128 stands for zero in the data rows.
Here are some points:
[100 131 104 116 100 139 131 137 120 151 115 111 104 159 132 190]
[156 120 124 157 118 124 119 130 128 127 110 133 109 106 139 160]
[149 134 200 105 208 155  97 122 116 112 185  88 177  49  98 136]
[115 125 128 117 104 127 105 138 121 131 100 123 113 104 162 157]
[100 127 158 113 120 116 112 111 116 174 170 139 149 149 109 121]
[ 58 144 168  72  73 101  94 121 110 215 206 158 245 219  94  72]
[229 125  66 255 127 193  98 169 129  79  94  97  98  75 190 215]
[153 131 155 142 172 138 124 135 132 115 141 126 134  81 108 123]
[148 127 124 141 130 109 127 116 123 109 128 135 138 151 119  93]
[101 135  94  94  89 109 159 126 114 168 152 107 100 219 102 124]
[120 131 108 131 124 126 149 120 131 129  99 148 104 134 155 110]
[110 137  57 109  74 167  92 148 115 180  86  89 126 255 223 140]
[101 132 104 101  93  96 132 111 124 120  99 180 139 183 121  99]
[120 139  73 114  91 111 162 120 128 113  95  99 113 152 208  99]
[146 121 104 159 168 181 112 145 126 106 140 117 108  95 107 188]
[107 129 105 117  98 117 151 126 115 157 132 115 103 183 124 140]
[145 140 134 146 157  97 134 113 118 134 168 103 106  82 104  87]
[125 127 230 149 204 100  93 118 115 110 174 110 136  74 111 114]
[ 80 137 160  83 104  94 127 121 120 138 179 151 163 126  98  86]
[104 130 121 107  85 118  94 145 120 130  87 119 117 103 187 151]
24 more points follow, each with its number after it:
[108 134 144 101 132 131 116 153 122 121 112 132 116  69 140 168] 0
[120 129 107 177 213 199 102 181 160  74 147  94  97  61 101 180] 1
[ 74 141 146  71  90  87 135 112 148  84 112 150 219 136 103  76] 2
[105 144 101 100 101 104 106 111 118 255 198 172 103 255 110 166] 3
[125 131  99 133 138 151 138 129 122 138 137 130 109 124 116 150] 4
[116 126 119 117 120 120 147 121 121 134 107 145 102 120 132 134] 5
[144 132 141 155 144 121 142 150 155  82 120 108 127  66 100  77] 6
[ 97 137 101 102  94 150 118 143 122 130 134 105 104 145 108 175] 7
[173 141 104 123 121 107 134 112 115 152 139  96 124 104 143  83] 8
[113 128 121 149 168 162 108 152 143 100 143 128 122 110 104 151] 9
[103 134  97 102  96 123 131 109 128 125  96 124 126 142 131  93] 10
[ 59 160  59 135  68 149 150 184 118 118 155  77  99 106 101 196] 11
[211 119 133 197 193 155  89 175 144  71 105  91  99  75 126 127] 12
[120 124 101 161 120 189 112 150 136 107  96 113 108 139 140 186] 13
[ 84 138 139  90  97 121 101 115 117 187 180 138 153 177 103 123] 14
[ 78 135 182  78 135 106 120 122 141  87 129 131 212 108 104 100] 15
[108 123 132  98 128 120 117 116 115 163 123 155 151 197 119 107] 16
[108 123 127 108 103 128 116 116 125 130  96 162 164 207 128 106] 17
[129 116 140 100 130 110 128 110 122 139 125 136 163 112 138 108] 18
[ 96 128 123  95  96  95 166 112 148  92 101 134 146  85 121  90] 19
[142 134 143 137 166 115 132 116 127 121 153 101 117  98 132  99] 20
[107 126 111 127 109 113 150 116 114 182 108 122 105 180 153 175] 21
[135 125  98 112 105 103 164 106 130 114 100 119 129  92 149  97] 22
[143 141  92 147 125  88 192 117 117 101 158 121 107 101 106  81] 23
Which two of these numbered points are nearest to each point below, looking only along the 2 directions in which the first points spread most? Their numbers follow each, nearest first.
[241 114 173 106 191 201  97 165 104 107 126 155 195  75 129 219] > 1 12
[ 65 154  82  62  72 146 122 160 114 166 178  81 137 255  94 106] > 3 17
[111 116 168 112 104 107 123 114 127 117 100 199 202 172 117 104] > 2 16
[ 94 136 101 100  86 107 137 131 126 111  91 109 118 100 175 125] > 7 11
[136 128 104 114  87 136 101 137 116 150  89 109 108 141 181 174] > 11 21
[163 106 188 137 160 146 123 127 137 119 102 167 161 106 123 135] > 20 6
[122 134 103 127 110 106 134 106 127 209 167 151 105 235 112 143] > 17 16
[ 79 144 110  92  87  84 131 110 119 255 244 130  99 244 103 118] > 3 14
[115 127 125 109 120 118 125 113 118 124 105 132 147 154 124  98] > 19 10
[169 125 155 132 144 133 109 133 122 110  90 132 206 136 137  88] > 23 8
[120 121 126 119 116 126 133 109 119 198 116 135 110 224 142 150] > 17 21
[152 112 121 153 114 113 160 103 129 124 101 127 117 105 157 114] > 4 22
